Named turns come first, each shown by rows before and after it. Which turns, in which order, take the first row of each pair that follows to the second? Write the first one first, as in the answered first pair.
U:
[  2  22  38  30  40  10  -2   8 -43 -40  10  20   5 -11 -17] |-> [-22 -15  33 -12  40  -2 -22  -8   5   4  -4   5 -41 -18 -32]
[ 18  29   7  22   2  10  22  15 -25 -22  -3  -6  13   1   4] |-> [  5  -8  23 -16  18 -17  11  -8   4 -15 -11  11 -26 -33  -3]
[-20 -16  11 -12   5 -19  -2  -6  -4  -7  21  19  -1 -30   2] |-> [-26  -7  -6 -10 -12   0 -18  14  10  32   3 -11  -6   6  -6]
W:
[-22 -20   5 -19  17 -22 -28 -20   2 -15  31  28  -6 -23  15] |-> [ -9  29 -24  22  -5  17 -19  19 -24   5  22 -18  33  30   8]
[-28 -30  -5 -36   8 -29 -10 -25  -1  -2  16  29 -13 -38   4] |-> [-22  19 -38  10 -17  15 -12  25 -29  22  14 -14  39  26   8]
[ 11  13  19  -3  -8  -4 -10  -3  48  -5  17 -21 -10   3  13] |-> [  6  10   9  -5 -15 -12 -18  -4  45  -6  25 -17  -2  16  14]
C:
[-25 -29 -18 -32 -10 -15 -43  -6 -34  -5  16  57  -1   9   7] |-> [ 28  29  -5  21   0  27  15  40 -61 -23 -19  -9  25  25 -10]
[  7   8 -18  25  -7  10   4  24  -2  19 -11 -31  14  26  -5] |-> [-14 -23 -21 -15 -10 -13 -20   7  21  40  -2 -15 -15  15  -5]
[  7  25   4  10  -4   6  17  10 -27  15  15  19  15  18  -1] |-> [  3  13  12  -8   7  -5  19   7  -1  42  -7  -4 -17  11 -17]
[ 19  35  -7  29  52  -6  39  19  11 -65  -4   0 -21 -45 -37] |-> [ -1   4  -7 -17  51 -26  17  -7  38 -45  -2  18 -52 -57 -37]
F:
[ 26   0 -38  -6 -14  21  -6  33  -9 -25   3 -39 -34  13  -2] |-> [ 21  -1 -48  -9 -22  23 -15  25 -15 -31  19 -17 -23  22   7]
[-17   1  14 -17   9   2  23 -23 -27   8   7  -2  -8  17  25] |-> [-10  -1  17 -16  11  -3  24 -24 -20  15   4 -12  -8  13  32]
[-10   9 -17  -3   2  -8 -18  -1 -21 -29  22  49  26  -7  16] |-> [ 25  13  24   8  25  -8  22  -3  -5 -35 -18  12  -5 -39  -6]
Pairs:
Between the rows of a pair lie 2 to 3 turns.
[  1  29   2  31 -11  21   6  29  -3  29 -16 -40  16  28 -11] |-> [  5  13  13  21  -1   9   8  16  15  38 -34 -52 -14  19 -19]	W U
[-40 -38  -3 -54   9 -24 -55 -11  63  46 -38 -24 -30   9  -1] |-> [  3  -4  28  -3  36 -31   2 -23 -17 -91   5  54  36 -50  35]	U U
[ 22  30 -11  30  -4  11   4  32 -12  10  36   2  18  20  -2] |-> [ 14  26 -18  28  -1  -2   0  23 -15  -5  48  23  22  12   7]	U W
[ 10   5 -13  -9 -22  27 -37  15  39  47 -13 -51 -15  17  -3] |-> [ 20  38 -25  20 -33  40 -26  25   0  12  12 -31  37  35  14]	C C
[-29 -17 -20 -28 -20   2 -37   9  47  81 -14 -40 -41  26 -10] |-> [ 31  18  23  29  19  -7  31 -15 -35 -84  22  30  17 -53  32]	C C U
[-26  32 -42  43 -43  19  -8  35 -41 -20  30  10  64  42  19] |-> [-70 -41 -38 -39 -33 -13 -42   0  41  57   6  -2 -23  24  -7]	U U
[-19 -56  39 -46  19 -20   4 -19  57  24 -10 -15 -76 -47 -48] |-> [ 33  21  43  48  22  13  61   6 -40 -91  24  12  29 -44 -10]	U U
[  6  54  20  35  23  41  14  16 -56   2 -57 -47 -12 -12 -10] |-> [-15   9  26 -11  25  15  -9  -9 -13  41 -65 -44 -63 -24 -18]	U U
[-15 -38  40  37  14  25  37  -8  34  38 -34 -53 -43 -18 -19] |-> [ -1 -32  55  58  31  16  55 -22   2 -26 -15 -20 -20 -47   1]	U U
[  1 -23  42 -40  36 -19  11 -26  25  -7 -29  14 -52 -48 -11] |-> [-27  11 -17 -26 -19  25 -36  25  18  68 -13 -23   2  50 -16]	C U W
[ 15 -37  33 -19 -16   3   4 -53   1 -31  25  43   2 -79  31] |-> [ 25 -41  50 -16  -1   2  19 -51  13 -23   7  22 -16 -80  22]	W U F
